In the data rows, zero lies at 7.5, halfway between 7 and 8.
Some points, each followed by its number:
array([ 7, 10,  8,  6,  8,  7,  8,  7,  7,  5,  9, 10,  6,  9,  6,  7]) 0
array([ 7,  9, 10,  4,  8,  3,  9,  4,  8,  9,  9,  7,  7, 10,  7,  9]) 1
array([ 7,  9,  4,  9,  8,  8,  5,  8,  3,  7,  6, 10,  7,  8,  7,  6]) 2
array([ 7,  7,  7,  6,  5,  8,  6,  7,  8,  9,  7,  7,  7,  7, 10,  7]) 3
array([ 7,  9, 10,  4,  8,  3,  9,  3,  8,  9, 10,  8,  8,  9,  8,  9]) 4
array([ 9,  7,  4, 10,  8, 10,  4,  9,  5,  7,  4,  8,  8,  7,  8,  6]) 5
array([9, 9, 7, 7, 9, 8, 9, 6, 7, 6, 9, 9, 3, 9, 3, 7]) 6
array([ 7, 10,  8,  7,  9,  6,  9,  8,  9,  7,  9,  7,  4, 11,  3,  8]) 7
array([7, 8, 9, 7, 8, 7, 9, 8, 8, 5, 8, 9, 6, 8, 7, 8]) 8
array([ 9,  7,  4, 11,  8,  9,  4,  8,  4,  7,  6,  8,  8,  7,  8,  6]) 9
array([7, 6, 9, 7, 2, 8, 9, 8, 9, 9, 9, 6, 8, 6, 9, 9]) 10
array([ 7, 10,  8,  7,  9,  6,  9,  7,  7,  6, 10,  8,  5, 10,  4,  8]) 11
array([ 8,  4,  8,  8,  5, 10,  7, 10,  9,  8,  7,  6,  9,  2, 10,  8]) 12
array([ 8, 10,  7,  7,  8,  8,  7,  7,  7,  5,  8, 11,  3,  9,  4,  6]) 13
array([ 9,  2,  9,  8,  3, 10,  7,  8,  7,  8,  7,  6,  7,  3, 11,  9]) 14
array([ 7,  8,  9,  5,  9,  2,  9,  2,  7,  9, 10,  8,  8,  9,  8,  9]) 15
array([7, 7, 8, 8, 7, 9, 9, 9, 8, 8, 7, 7, 9, 7, 9, 7]) 16
array([ 9,  7,  5, 11,  8,  9,  5,  8,  6,  8,  4,  7,  8,  7,  8,  5]) 17
array([ 8,  6,  5, 11, 10,  9,  6,  8,  5,  7,  3,  7,  8,  7,  8,  6]) 18
array([ 5,  7, 10,  5,  4,  9,  8,  9, 11,  8,  8,  8,  8,  7, 11,  9]) 19
array([ 8,  8,  8,  8,  9,  7, 10,  7,  7,  6,  9,  8,  5,  8,  5,  8]) 20
array([ 9,  6,  6, 11,  9,  9,  6,  8,  5,  7,  3,  7,  9,  7,  8,  6]) 21
array([ 9, 11,  8,  7,  9,  7,  9,  7,  8,  6,  9,  9,  5, 10,  5,  6]) 22
array([8, 8, 4, 9, 8, 9, 5, 9, 4, 7, 4, 8, 8, 8, 8, 6]) 23
array([ 8,  7,  6, 10,  9,  9,  7,  9,  7,  7,  5,  8,  9,  8,  9,  6]) 24
array([ 7, 11,  9,  7,  9,  7,  9,  7,  8,  5, 10, 10,  5, 10,  5,  7]) 25
array([ 7,  8, 10,  6,  9,  3, 11,  3,  6,  8,  9,  8,  8,  9,  8,  9]) 26
array([ 7,  9,  7,  7,  8,  8,  7, 10,  8,  4,  7, 10,  5,  9,  6,  7]) 27
Which five points above are nearest to each new point, looking only along the 2 directions in which the numbered points spread most? Their numbers follow each, nearest first.
array([ 7, 10,  8,  7,  7,  8,  8,  7,  6,  5,  9, 11,  3, 10,  4,  7]) ~ 6 22 13 25 11
array([8, 3, 8, 9, 6, 9, 7, 9, 9, 9, 6, 5, 9, 4, 9, 8]) ~ 12 14 3 16 10
array([ 7,  6,  9,  8,  6,  8,  8, 10,  9,  7,  8,  7,  9,  6,  9,  8]) ~ 3 16 10 19 12
array([ 7,  9,  7,  7,  7, 10,  6, 11,  9,  4,  7, 11,  6,  9,  6,  7]) ~ 27 2 20 13 8
array([ 9,  8,  4, 10,  9,  9,  5,  8,  4,  6,  6, 10,  7,  8,  7,  4]) ~ 2 23 9 18 5
array([ 7,  6,  8,  8,  7,  8,  9, 10,  9,  8,  8,  6,  9,  7,  9,  8]) ~ 3 16 10 19 12
array([ 7,  8,  8,  7,  7,  9,  7, 10,  8,  4,  7, 11,  5,  8,  7,  7]) ~ 27 8 20 0 2
array([7, 9, 9, 4, 8, 4, 8, 4, 8, 8, 9, 8, 8, 9, 8, 8]) ~ 26 15 1 4 8
array([ 9,  9,  4, 10,  9,  9,  6,  9,  5,  7,  6,  9,  7,  9,  7,  5]) ~ 2 23 9 18 17
array([ 7, 10,  5,  8,  8,  9,  5,  9,  4,  7,  6,  9,  7,  9,  7,  6]) ~ 2 23 27 24 9
array([ 9,  3,  7, 11,  8,  9,  7,  8,  8,  9,  7,  4, 10,  4,  9,  8]) ~ 12 14 16 3 24
array([ 8,  4,  7, 10,  6, 10,  7,  9,  9,  8,  7,  6,  9,  4, 10,  8]) ~ 12 14 3 16 10
array([7, 9, 9, 4, 8, 4, 8, 3, 8, 9, 9, 8, 8, 9, 8, 8]) ~ 26 15 1 4 8
array([9, 8, 8, 7, 9, 7, 9, 8, 8, 6, 9, 8, 5, 8, 5, 8]) ~ 20 0 8 22 27
array([ 8,  9, 10,  5,  9,  3,  8,  3,  8,  9,  9,  7,  8,  9,  7,  9]) ~ 26 15 1 4 8
array([ 8,  3,  8, 10,  7, 10,  7,  9,  9,  9,  7,  5, 10,  4, 10,  8]) ~ 12 14 3 16 10
array([3, 9, 8, 6, 7, 8, 8, 8, 7, 8, 8, 8, 8, 8, 8, 9]) ~ 8 16 3 20 0
array([ 8,  5,  7, 10,  9,  8,  7,  7,  6,  9,  6,  5, 10,  6,  8,  9]) ~ 16 3 24 12 21
array([7, 6, 9, 7, 6, 8, 9, 9, 9, 8, 8, 7, 9, 7, 9, 8]) ~ 3 16 19 10 8
array([ 6, 10, 11,  3,  6,  4, 10,  4,  8,  9, 11,  8,  7,  9,  8,  9]) ~ 4 15 1 26 8
array([ 8,  9,  4,  9, 11,  7,  7, 10,  8,  8,  6,  7,  8, 10,  6,  4]) ~ 2 27 23 24 13
array([ 9,  9,  7,  9, 10,  8,  8,  7,  6,  4,  7, 11,  3,  8,  5,  6]) ~ 13 27 6 22 0
array([ 7,  9,  9,  4,  7,  5,  8,  2,  7,  8,  8, 10,  6,  8,  8,  8]) ~ 26 15 1 4 8
array([ 7,  9, 11,  4,  8,  4, 10,  3,  9,  8,  9,  9,  7,  8,  8,  9]) ~ 4 15 1 26 8
array([ 8,  8,  6,  7,  8,  7,  6,  6,  6,  8,  7, 10,  8,  8,  8,  5]) ~ 27 8 24 20 2
array([9, 8, 4, 9, 9, 9, 5, 9, 7, 7, 6, 8, 7, 9, 6, 4]) ~ 2 23 9 18 24
array([ 8,  3,  9,  9,  7,  9,  8,  9, 10, 10,  7,  4, 10,  3, 10, 10]) ~ 14 12 10 19 3
array([4, 8, 8, 7, 7, 7, 7, 7, 6, 7, 8, 8, 7, 7, 8, 8]) ~ 8 16 3 20 0
array([ 8,  8,  6,  9,  9,  9,  6, 10,  7,  7,  4,  8,  9,  8,  9,  6]) ~ 24 17 21 23 18
